In the data rows, the value 128 means zero.
Some points, each followed by its number:
[ 80 194 148  96 175 139 135 106  83 132  77 143] 0
[ 92 128 125 137 172 161  63 107  80 119 181  87] 1
[134  92 112 172 141 107  67 109 120 103 206  99] 2
[180 137 113 142 100  91  51 159 106 122 185 139] 3
[118 101 166 137 101 125 180  66 109 153 147 106] 4
[113  87 151 119  95  95 190  64 156 151 142  84] 5
[110 144 138 110 147  58 138 116 181 118  89 128] 6
[128 101 105 170 178 134  81 156 168  94 143 125] 7
[ 85 146 179 161 180 143 133  66  72 132 128 124] 8
[183 154 166 132  68  96 135 132  97 155 145 157] 9
[ 87 120 136 129 190  81  98  90 142 100 139 107] 10
[ 93 139 151 103 128 114 169  81 129 140 102 109] 11
[100 155  73  72 140 100  62 144 146 106 127  85] 12
[192 106 165 165  71  83 135 130 116 151 173 154] 13
[128  89  91 171 175 146  65 157 160  90 162 110] 14
[110 107 162 115  86 119 182  52 103 158 149  89] 15
[115 145 182 171 186 123 146  93 103 125 113 165] 16
[121 119 135 160 146 190 132 117  88 134 142 136] 17
[179 133 110 140  72 181  99 169  87 154 168 151] 18
[122 100 124 155 137 110  98  98 123 114 178 101] 19
New points follow, each followed by the numbers of its two nearest points above, smallest number first.
[ 83 108 143 134 184  90 140  88 159 104 121 106] 6 10
[168 138  98 109  69 185 148 183 154 156 101 154] 9 18
[124 106  95  94  74 163 110 104 106 146 185  64] 15 19
[123 199 158  98 143  43 101 115 115 124 103 137] 0 6
[186 155 177 133  64  82 151 132 110 159 131 166] 9 13
[167 138 159 141  88 123 148 143 124 150 124 161] 9 13
[105 216 140  76 119 119 125 119  77 147  88 136] 0 11
[145 184 156 110  93 132 105 115  37 153 154 129] 9 18
[164 120 122 143 104  92  78 137 113 125 182 125] 3 19
[129 128 175 179 154 136 146 104 110 136 134 157] 16 17
[102 211 120  61 129 129 113 113 107 135  76 120] 0 11
[108  91 134 148 143  85 121  92 136 114 161  83] 10 19
[150 170 155 131 142  86 131 150 156 127  78 184] 6 16
[130  90 124 124 114  40  97 108 169 116 169  87] 2 19
[111 213 146  78 128 141 134 119  87 145  71 144] 0 11
[161 176 144 119 127  81 125 169 168 128  71 187] 6 9
[154 135 108 128 108 115  69 144 105 125 173 122] 3 19
[104 172 145  96  80  99 111  91 108 147 128 114] 9 11
[ 88 172 137 100 154 143 127 105  85 134 105 124] 0 11
[173 130 112 137  78 157  89 158  93 146 176 137] 3 18
[106 112 106  89 107  73 137 112 213 125 116  82] 5 6
[156 129 119 137  99 152 106 147 104 140 158 138] 17 18
[114 145 176 156 183  86 147  95 137 120 101 158] 6 16
